(in the rows, 128 means zero)
Rotation paths and how fast each direction turns (degrees per step)
Each turn is a multiple of 5 degrees from 10 to 175, or 0.
Each row of a path follows its step; steps can be skipped.
Path 1:
step 0:  82 141 114 119 138 132 164 111 123 141 143 157 157 147 149 129 144 117 170 130 140 100 130 127 145 138 112 112 106 128 142  90  95
step 1:  97 133 141 148 121 147 115 112 121 156 154 151 163 106 131 107 142 135 126 145 159  84 129  85 117 111 113 117 134 159 103 123 118
step 2:  95 115 121 153 108 115 133  96 142 151 113 154 165 123 118 108 138  83 175 124 128 142 125 107 141 138 103 116 137 158 145 133 128
step 4: 104 126 117 109 163 124 133 104 136 168 150 146 154 106 139 103 146  96 143 131 125 132 130 108 167 141 108 116 105 117 101 105  98
step 6: 126 137 108 171 132 126 129  99 121 156 114 138 177 112 134 121 111 115 162 135 152 163 108 112 120 133 104 109 129 140 105 122  96
step 7: 112 114 126 145 127 141 147 132 129 131 116 166 167 146 143 137 164 126 163 112  94 104 126 129 126 114  93 100 139 129 102  95 104
step 8: 116 118 107 132 148 140 103 132 132 171 145 143 179 101 110 140 138 126 131 131 147 118 152 104 152 109  85 130 109 136 101 116 119
step 9: 101  99 114 128 115 117 118 102 139 130 114 153 156 110 174 121 123 117 176 115 116 129 163  83 140 127 111 117 147 126 113 126 144
step 10: 131 146  93 145 117 136 159 111 158 129 105 140 157 105 128 135 128 122 130 133 158 137 153 122 117 137  85 116 141 134  73 128 100
Speeds:
119 136 133 131 125 126 137 135 142 118 132 119 129 129 119 131 134 144 125 125 128 125 132 118 118 117 128 136 138 129 121 118 128 -> 160
132 128 125 119 125 128 135 126 140 129 124 131 113 123 121 110 122 116 123 130 120 130 143 122 133 131 124 136 132 126 118 132 130 -> 55
127 121 119 136 126 129 142 121 133 122 131 122 128 140 137 125 142 128 137 122 116 124 128 130 143 133 132 130 133 125 137 128 137 -> 155
129 115 113 129 125 131 121 131 130 132 121 136 119 128 119 122 133 135 139 128 141 140 126 122 124 119 135 133 129 121 139 122 132 -> 110
Path 2:
step 0: 101 156 121 167 124  79 139 111 111 148 138 111 117 115 119  88 123 165 150 121 102 110 139 108 151 146 116  98 136 118 136 146 123
step 1: 158 108 129 126 122 102 149 149 132 134 148 147 148 145 185 109 118 160 181 149 130 124 114 140 116 146 145 112 121 100 124 147 124
step 2: 169 107 143 118 103 128 102 141 128 151 158 127 110  90 137 103 104 128 109 106 137 120 147 145 117 131 165 153 166  98 127 140 147
step 3: 140 149 125 113 125 109  99 108 124 158 125 150 114 122 123 166 126 116 127 162 166 157 137 141 104 147 120 129 188 140 156 132 112
step 5: 159 128 140 112 130 164  96 132 121 105 152 126 141 120 117 135 147 108 130 161 122 112 108  71 134  86 126 109 109 153 143 147 114
step 6: 142 137 120 130 119 174 152 113 117 132 104 128 134 123 111 136 109 143 105 111 107 106 136  70 101 158 116  90 132 151 105 110 141
step 8:  95 106 148 158 127 106 133 150 116 104 103 160 170 114 136  99  92 142  94 127 106 128 143 133 115 118 144 121 117 105 157 152 125
step 10: 134 129 110 109 139 141  98 145 106 111 102 122 103 142 114 124 142 133 115 130 120 174 132 177 140 120 150 106 168 103 114 107 165
step 11: 116 117 116 121 115  91 117 128 106 103 111  82 129 117 115 141 147 141 157 149 121 136 131 128 159 105 105 152 171 172 147 136 146
Speeds:
127 128 130 116 124 128 139 141 135 128 130 136 128 125 125 136 135 132 136 121 126 125 130 145 137 124 125 108 127 131 134 126 130 -> 115
133 126 141 129 125 130 129 125 136 125 130 135 135 117 138 128 125 138 127 127 121 125 139 135 123 143 113 136 124 119 121 136 125 -> 60
120 121 125 119 139 126 125 113 122 136 123 127 128 126 114 136 123 136 129 120 130 138 132 134 134 139 130 130 129 138 127 143 129 -> 95
127 126 129 126 129 128 133 130 128 128 123 119 124 123 130 148 119 120 125 136 124 129 121 120 144 123 120 124 133 112 117 135 126 -> 55
130 124 121 126 134 132 126 134 134 131 141 122 138 134 136 130 125 124 135 148 138 129 128 132 135 132 117 133 128 143 133 131 122 -> 175
127 125 125 127 125 147 128 134 130 114 112 133 125 119 128 125 116 124 121 129 126 139 126 125 122 127 126 123 125 138 135 131 116 -> 25
Path 3:
step 1: 128 141 142 108 141 103 122 135 137 113 147 103 116 135 113 128 141 135 135 132 118 136 111 119 135 143 134 144 130 141 161  82 102
step 4: 134  68 122 112 135 141 124 122 129 102 139 147 116 138 123 117 139 147 145 122 126 151 131 106 130 106 152 133 124 129 121 120 122
step 5: 137 134 146 152 153  98 133 147 173 126 117 113 123 136 124 140 109 127 124 100 120 127 135 107 145 137 132 130 135 154 142 116 136
step 6: 134 133 150  96 129 132 140 122 122 134 145 132 110 165 138 118 147 147 145 113 146 113 129 107 112 126 125 170 134 113 118 118 128
step 7: 113 120 142 123 107 133 144 145 135 124 143  87 108 124 127 122 122 146 121 118 126 147 101 113 163 144 140  96 125 147 128 125 133
step 8: 133 104 125 118 128 112 115 133 163 144 145 133 111 120 128 135 163 129 165 124 130 139 138 126  92 131 151 131 129 113 147 118 127
step 9: 119 115 136 147 114 119 140 145 121 104 143 131 100 141  93 153 112 128 122  99 137 124 135 104 149  97 116 133 136 141 136 128 131
step 10: 147  96 157  84 147 122 130 149 163 136 114 124 129 135 139 110 129 136 120 141 139 136 124 114 132 132 112 144 136 119 136 111 117
step 11: 124 123 141 155 117 139 148 145 125 117 137 130 111 148 144 114 132 135 137  88 102 144 132 101 114 140 144 118 134 146 100 112 132
Speeds:
121 135 122 124 127 121 122 130 118 133 125 115 132 130 126 129 122 125 140 128 133 130 124 115 129 145 139 139 115 127 125 134 132 -> 60
133 129 138 144 120 131 133 130 115 126 131 126 121 139 132 140 117 121 123 130 124 131 129 124 129 134 134 118 130 141 133 134 121 -> 170
133 132 129 134 126 131 138 138 127 136 128 126 139 125 130 131 131 116 141 112 122 109 127 126 114 123 132 126 132 122 127 127 125 -> 130
127 132 121 130 122 115 131 129 129 134 131 140 122 130 128 120 135 126 120 129 123 126 142 122 115 144 124 129 138 132 130 130 142 -> 135
122 138 134 132 122 127 128 129 134 142 129 133 123 140 120 132 115 136 128 129 141 119 136 135 128 115 124 138 126 124 127 138 133 -> 110
135 127 118 118 124 129 135 117 133 128 123 130 124 114 114 139 123 128 137 131 126 134 135 124 126 121 140 124 136 136 127 140 128 -> 80
